M: a few groups of rows, each row roughly a mix of its group's hidden directions:
M (124 x 10):
[[ -5 -18 -27   7   5  -5  -5  20   1  13]
 [  0 -17   3 -14 -25  -5  17   3 -17   5]
 [ 29   2  12  -2  -7  -7  18 -10   7  13]
 [ 10 -13   5  11  -3 -15  20 -25   4   9]
 [-14  12   9 -12   8   1   9  18   8 -25]
 [  1  -4  16 -11 -23  -1   3   8 -17 -21]
 [-12  10   3 -15   0  10  -1  25 -23   5]
 [-26  -7   1 -15  23  -8  -6   2   0 -14]
 [ -4  17  -8 -19 -11   7 -15  22 -11   0]
 [  1  15  18 -17  -9  10   4  17 -12 -15]
 [ 13   4 -14  12   1  -4   9  11   0  32]
 [ 17 -24  15   5  -1  -6   6 -13   6 -19]
 [ 12   5   6  -5   9   8  20 -18  21 -13]
 [ 10  25  -1  -2   9 -13  -5 -19  10  16]
 [-29  -8   4 -12   5   6  -6  -1  -4 -24]
 [ -7   2 -16   5  20 -15 -13  -5   9  22]
 [  0  21  15 -17   6   7   5 -12   4 -23]
 [  5  13  19  -1   0 -11  22  23   6   3]
 [  2 -31   6 -10 -19  -8  11   2  -7  -1]
 [ 14 -23  -8  16  -9 -16  -1  19   5   1]
 [-16  19   8   6  22  14   0  -1  16  -8]
 [ -2  14  26 -14   0  15   8   2 -10 -18]
 [-13  -8  17  -1  12  21   0  12  -4 -22]
 [  7   4   2   1 -28   4  22  10 -13  10]
 [-22   1  -2  -8  -4  14  -8  17 -22 -13]
 [-16  -5   2   7  23   8  -4   4  26  11]
 [  3  15  18 -13  -8  19   8  13  -7 -18]
 [ 29  -6   4  -5 -10 -10  14  -5 -11  17]
 [-21  -1  10  -4  -3  27  12  14 -13  -3]
 [-13  22  -2  -1  27  14   2   4  11  -5]
 [  7   9  -2 -10 -31  -6  11  -1 -20   5]
 [  4 -11   6   8 -34   0  19   1  -3  -3]
 [ 11 -18  16  -5 -28   2   6  -6  -8  -8]
 [-32   2  -4   1 -11   1 -18  -5   1 -16]
 [-18  21   1 -14  13  11 -12  18  -6  -3]
 [ 15   2  27  -7 -10  19  15   1  -1  -4]
 [  9  -6  10  26   2   4   8   3  25  11]
 [ 23  14   4 -14 -15  -4  18  13   8   4]
 [ 17  -9   2  11   6 -14  22 -12  15  12]
 [ 27 -10   4  13 -11  -8  12   0  10  17]
 [ -9 -26 -13  16   1  -8 -12  10  -4  15]
 [ 17 -20   0   6 -19 -15   7 -16  -2  10]
 [ 22 -12  -3 -11  17 -11   3 -15   1 -18]
 [ -3  12  14  -6  21   6  -7 -17  -4 -23]
 [ 21  -8   2  13   7  -3  12 -20  22  -1]
 [ 11  22  10 -18   8   8   9  23   2  -2]
 [  6 -13 -15   9 -10 -22  -6 -17  -1  18]
 [  6  22 -13  17  -5  -5  -4  -4  20  18]
 [-10 -10 -15   8 -23 -11   3   4 -23   6]
 [ 24 -19  -7   2 -17 -14  -4  -7 -11  11]
 [  5  27  11 -17  17   0  13  -1   4 -11]
 [ -3 -27 -10  17  -2   1  18  13 -10  -1]
 [ 19  28   4  -1  11   3  13  -2  18   3]
 [-12  11  20  -7  -7  14  -7 -12 -14 -20]
 [-19  14  13 -12  11   8   2   2   8 -25]
 [ 13  16  15 -12 -12   5  23   9 -12  -6]
 [ -1 -16  22 -20 -15   2  -5  11  -1 -15]
 [-29  -9  -8   3 -19  -5 -16   2  -8  -8]
 [ -6 -13   5 -11 -28   7  -7   1 -22  -8]
 [ 23 -12   3   7 -24   2  16 -10  -4   8]
 [-31   1  -2  -8   2   9   0  -1  16 -19]
 [ 22 -19 -12  12 -12 -14  -4   2  -7  15]
 [ 13  -5  18 -12   6   1   0 -19  -6 -25]
 [ 15  20   1   5 -10  12  25   2  12  11]
 [ -1  -9 -12  22   4  -3   3  18   7  26]
 [-16 -16   1  -2 -20   0   1  22 -11  15]
 [-22  13  14  -4  13  23   9  -1  -2 -12]
 [-10   5 -13  -4  -5 -15 -11 -18 -18  20]
 [  5  24   9  -5  17  18  12  14   7  -8]
 [ 15   8 -11   2  26 -15  -3  -7   6  18]
 [  9 -23 -13   2   0 -11  19  15   5  16]
 [ -9   0  28 -13  -2  19  13  -1  -1 -13]
 [  6 -24  -8  14  -5 -20   1 -15   6  14]
 [  7  13  26  -6  -9   2  10 -23  -2 -11]
 [ 23  -4 -12  11   2 -14   6   8  -2  25]
 [-18 -17 -15  -4  -8  -5 -15  14 -16 -10]
 [  8 -13  26 -17   4  -2 -10   0  -3 -20]
 [-15   4 -22  -4   2   3 -22  18 -11   7]
 [ 10 -18  -9  -2  14 -24  -3   6 -12  17]
 [ -9  -7 -20   7   1  -3 -23 -23   0 -11]
 [ -7  12   6 -10   8  22  -8   3   1 -28]
 [  5  11   9 -21  -5   2  -3  15 -28  -7]
 [ 28  11  14  -6  -5  -1  15 -17   7   4]
 [ -3   4  11  -2 -20  18 -14  -4  -8 -24]
 [-15 -22 -11  11  25  -1  -8   4   5   7]
 [ -3   5  13 -22 -17   6  11  10 -22  -5]
 [ 18 -21  -9  -6 -13 -17 -17   5  -6  -7]
 [-11  22 -21   5  13  -7 -10   0   6  17]
 [ -1   5 -21   4  -2   3  -4  -2 -15  32]
 [ 10  -4   8   3  28   4  18  13  17   0]
 [ -1 -22  16 -13 -13  -6   5 -14  -6 -19]
 [ -7 -24 -15   9  -3  -7 -24   1 -13  -3]
 [ -6   2  -3  29  -2  13   1  15  22   2]
 [-13  17  -1  -6  27   8   5  -2  20  -9]
 [  8  -5  16   2 -27   8   4 -20  -5 -14]
 [ -8 -26 -10  -3 -17   5   2  22  -9  -4]
 [  1  20   5   9  33   2  -5  -7   9   2]
 [ -7 -34 -16   5 -10  -6  -1   8   1   7]
 [-10 -31  -4  18  15   0  -1  -5  10  -2]
 [ 11 -25  -4  -1 -24 -15   7 -10   2   1]
 [-10 -31  -2  -9 -10   1  11  14 -13   2]
 [ 12 -12   5  10 -27  -5  19 -12   0  -7]
 [  7 -11   1  13  17 -14   4 -11  26  11]
 [  2 -18 -21  -6   7  -9  -3  27  -3  11]
 [-13   3 -13  -2  26   7  14 -14  11 -14]
 [ 23  28   5   7   3  15  -6   2   9   2]
 [-14   3  -9  15 -24  20   4  14   7   5]
 [ 24 -11   8  -5 -12  -2  14 -19  10 -12]
 [ -2 -19  -9  20 -22  -9   9 -14   6  -1]
 [-10  -7 -28  11   0 -17  -8   8  -2  17]
 [  5 -29  -7  16 -21  -6  -6   8  -1   6]
 [-12  -1  -6 -14 -13  -6 -18   7 -28   0]
 [ 18  20  13 -11   0  12  18  12  -7  -8]
 [ 16 -21   6  17  15 -18  -2   0  11   9]
 [-18 -11  -7  12  25  -7 -16  13   2  -3]
 [ 18  16  13   2 -17  10  11   4   8 -20]
 [ 28  13   6   3 -19   7   9 -13   8  -4]
 [ -6 -21  -6  -9 -23 -14  -2 -15  -9  13]
 [ -1   8  18 -19   2   6  -1 -27  -2 -15]
 [ -1 -12  10  -6 -18   9  -1  -2 -16 -28]
 [  6  19  -5 -25  -2   2   0 -17 -21   0]
 [  0 -27   6 -16   5 -10  15 -13  -3 -14]
 [ -3   9  21 -10  23   8   6 -13  -2 -17]
 [-28   0   8  -5  -6  15  -6   2   3 -24]]

the one row of each list that fits no group (the others fit one group, some only roughly):
  Z_909: [ -1 -20  -3   5 -27   2  15   6 -10  15]
  Z_616: [  0  10 -20  11   4 -10  -9  18   7  24]
  Z_730: [ 0 14  5 -3 36  3  1 11  7  1]
  Z_293: [ -7 -18  12 -12 -18   5  -4   9 -22 -13]
  Z_796: [-15 -17   4  -3 -14  14   1  12 -21 -17]
  Z_112: [-11  -3   5 -18 -13  14  -1  21 -17 -13]
  Z_862: [ 3 19 14 -7 22 14 10 -3 16 -9]
  Z_841: [  1 -25  19  -9 -10  -5  -4   0 -15 -18]
  Z_72: [ 4 11  6  7 23  5 15  9 24 10]
  Z_32: [  1  13  25 -20  -7   6  15  -3 -14  -7]
  Z_20: [-5 18 -2 -8 32  7 -1 10 13 -4]
  Z_608: [ -4  -1 -10  12  17  -4 -24   5  14 -19]

Z_608
  Z_163: [10  9 13 14 -5  6 18  7 27 -3]
  Z_701: [ 17 -19   6  -1 -30  -1   7  -8  -2  -5]
  Z_231: [ 6 26  2 -6 26 12 -5 -1 11 -3]
  Z_45: [ -5  13  12 -22  -5  15   0  19 -14 -11]
  Z_157: [-14  -7 -25   6  21  -9  -8  -9  12   8]
  Z_434: [-13  29  -8   2   9  20  -3   7  13  -1]
  Z_533: [ -5 -22  -7   7 -29  -8  10  -3  -2  11]
  Z_284: [ -9  20  18  -9  17  16  -7   4  -5 -15]
  Z_253: [-17  -9 -13  23  13   2 -18  13   6   0]
  Z_308: [ 25   2  17   8 -10   4   3 -16  16 -13]
  Z_167: [-19   0 -15  14  -5 -14  -7   2  10  24]

Z_157
  Z_300: [  0   2 -21  17 -13 -18 -14   4   0  18]
  Z_615: [ -7 -14 -16  17  -4 -10   3 -11  10  25]
  Z_729: [ -9  27 -11   2  13  19  -4   3  14  -7]
  Z_556: [ 17  13 -16   7   7 -13  -2   1  24  15]
  Z_707: [ 2 23  6 -3 19 18  4  3 20 -8]
  Z_995: [ 13  26  20 -17  -9   4   8  -5   0  -5]
  Z_117: [ -4  31   0 -16  10  11   0  -8  -6 -14]
  Z_142: [21  2 11 10 -4 11 25 -4 17  2]
  Z_750: [ 11 -19  -6 -15 -10 -19  -7  -2 -21  -4]
  Z_192: [ -6  13   0  -4  21  12  -9  26 -13   4]
  Z_485: [ -5   2  10   5  -2  17   1  -8  20 -29]
  Z_630: [-19   4  11  -4  11  13   5 -17  -2 -25]
  Z_30: [ -8  19  -7   9  22   7 -16   8   7  17]
  Z_765: [ -2  -7  17   7 -17  22  22  -9  -7   0]

Z_30
  Z_565: [ -8  -9 -24   4 -16  -6 -26   1  -2   7]
  Z_685: [ -4 -10 -19  14  19 -10 -13  -3  16  15]
  Z_40: [12 -2 -5 17 -9  4  9 -1  6 32]
  Z_115: [  7  10  19 -10  11   9   5 -18   9 -22]
  Z_499: [ -5   2 -13  19  26  -8  -9 -12  10  11]
  Z_244: [ 15  -9  -8  14 -23   1  10   8   2  22]
  Z_352: [ 18 -18  15   5 -16   5  16  -9  10  -9]
  Z_69: [-18  16   5 -13   5  11 -24   2 -13  -8]
  Z_626: [-11  -5 -13  10  19 -24 -15  -9  10   6]
  Z_727: [ 13 -19 -12   4 -18 -11   2   7 -11  20]
  Z_147: [-19 -22 -11   3 -20   1  11   9  -5  14]
  Z_22: [-14 -23  -1  12 -19   3   0  19 -12  -3]
  Z_473: [ 12 -15  -5  15 -19  -2  11   6   6  24]
  Z_960: [ 23  13   4  12  -7 -17  -5 -17   8  12]
  Z_224: [-15 -22  -4   0 -20   0   4   3 -24  -2]

Z_22
  Z_511: [-13  26  -2   5  23   9  -4  -3  15  -3]
  Z_855: [ 22  19  14  -8 -11  11   4 -17 -10   2]
  Z_642: [  9   4  -5  13 -19   6   4  17  -2  27]
  Z_749: [ -2  27   5 -11  12   9   6  21 -12  -4]
  Z_411: [  0 -27   8 -12 -16   5   8   1 -15 -15]
  Z_657: [  8   2  23 -14  -1   4  -4   0  -5 -30]
  Z_813: [ 10  26  11  -7  17   6   9 -18   5   8]
  Z_825: [-11 -27 -22   8   1 -10  -6   2  -4  15]
  Z_660: [ -5 -33   0  16  -9  -9  -6  11   7  -1]
  Z_755: [  3 -11 -16   6 -25 -12  -8 -18 -10   9]
  Z_133: [-24   0   1  -5  -3  17  -3  28  -8   4]

Z_855
  Z_624: [ 10 -10  17  -1 -12  11  23  13   2 -16]
  Z_728: [-14 -21   5  -2 -26  10   6  -1 -15  -8]
  Z_525: [  9 -10 -16  15  14 -11  -1  -1  23  14]
  Z_144: [ -8  -7 -21  16  11  -6  -9  15  -5  21]
  Z_435: [-11  23   9  -1   1  15  10   8  16 -19]
  Z_526: [-12 -12 -18  15 -17  -4   2  10  -5  22]
  Z_583: [-11  -7 -15 -10   3  -5 -21 -12 -25   0]
  Z_655: [-16   9  10  -6  31  10   5   7  -9  -4]
  Z_892: [ 6 19 19 -8  9 17 11 13 16  2]
  Z_139: [ 19   3  22  -6 -13   5  12 -21   9  -4]
  Z_3: [ 27 -18  10   8  -8  -2  21  -7   3   0]
  Z_689: [  6 -34   6  19   1  -1   5   9   5  -1]
  Z_310: [-11  18  -8  17   1  14   9   9   4  24]

Z_689
  Z_93: [-26  16 -13  13   3  11  -2  13  -3  13]
  Z_306: [-33 -10  -2  10   0   9  -3  17   7  -1]
  Z_987: [ 17 -16   8   0 -16  -6  28  -1   7   0]
  Z_998: [ -4  12   9 -12 -13  11  10  27  -8 -13]
  Z_309: [  6 -17  -5   4 -16 -25 -11   2 -13  14]
  Z_10: [-24   7 -15  -1  23   1 -13  10 -10   0]
  Z_493: [-16 -19  14  -9  -3  11  12  -7 -11 -20]
  Z_824: [  5  12  21 -10  14   0   4 -15  11 -21]
  Z_297: [ 23 -15  -6  10 -18  -8   2  -6  -2  21]
  Z_537: [ -1 -29   1  -8 -21  -2   1  -1 -12 -17]

Z_998
  Z_210: [-22   0   2 -16  10   2 -16  -8 -11 -22]
  Z_438: [ -3 -29  -4   8 -21  -6  15  -5 -10   3]
  Z_908: [ -3   1  -1   9  19  12 -19   5  21 -17]
  Z_712: [  8  -1   9 -23 -18  -4  -9   3 -24  -6]
  Z_757: [ 15  16   6  -9  -3  18  20  14 -14   5]
  Z_929: [ -7   6   3 -17   2   5 -26 -13  -1 -22]
  Z_204: [-14  21   2 -13  12   9  -6  -2  -1 -26]
  Z_635: [  3 -23  -4   4 -31  -1   6   3 -11   4]
  Z_852: [ 22 -12  14  -6   2  -3  19 -21  -7  -6]
  Z_331: [ 26 -12  14   8 -12   4  14  15  -3 -10]
  Z_865: [-10 -12 -24   8  -9  -4  -5  17 -10  18]
  Z_89: [-13  20  11 -13   2  15  -6   3 -22 -12]
  Z_566: [  6 -30  -3  19 -10  -8  -8  -2   4  14]
  Z_459: [  6   8   7  -8  28   9  14 -14   8 -15]
  Z_25: [ -1  15  15 -10   6  25  -3   2  13 -20]

Z_331
  Z_375: [ 23 -18  -8  14 -21  -4 -11  -7  -3  -1]
  Z_949: [ -3   8  18 -13  16  16  -5   9   8 -22]
  Z_307: [  6  25  17  -8   9  16   0  11   3 -17]
  Z_145: [-27  15 -16   7  10   0  -9  13   6  10]
  Z_305: [  5 -17 -16  12   8 -18  -4  17  -5  19]
  Z_541: [-28  -8 -11  14  10  -1 -10  -1  18   9]
  Z_930: [ 19 -14   9  -8 -25  -3  12  -3 -17   2]
  Z_740: [-14  15   1 -16   2   5 -13  17 -21 -13]
  Z_609: [-24  -4  -9   4  25  10 -10   8  -8 -12]
  Z_448: [ -2 -32 -11   0  16 -11  -6 -10  -8   4]
  Z_494: [27  6 19 -1 -5  4 20 -4 12 -6]

Z_448
  Z_848: [ 22 -20  -5   5  -3 -18   4 -11 -12  13]
  Z_246: [  9   0  22 -13  -4  -1   3 -16   6 -27]
  Z_358: [ -6 -31 -12  10 -10 -13   0 -10  -5  12]
  Z_486: [  0   5   1  13  32  -3 -17  -9   8  -8]
  Z_336: [ -8  16  11  -5  11  21   7 -13   0 -23]
  Z_182: [ -6   6 -27  11   8 -15   5  -8  14  16]
  Z_256: [  2 -34  -5 -10 -12 -12   0   1 -10 -10]
  Z_859: [  9   4  26 -13  -1  14  10  12  -2 -19]
  Z_682: [ -9 -21  -8  18 -13  -8   0  -1  -9  22]
  Z_683: [ -3   5   6 -13  26   7 -16   1  -7 -22]

Z_682
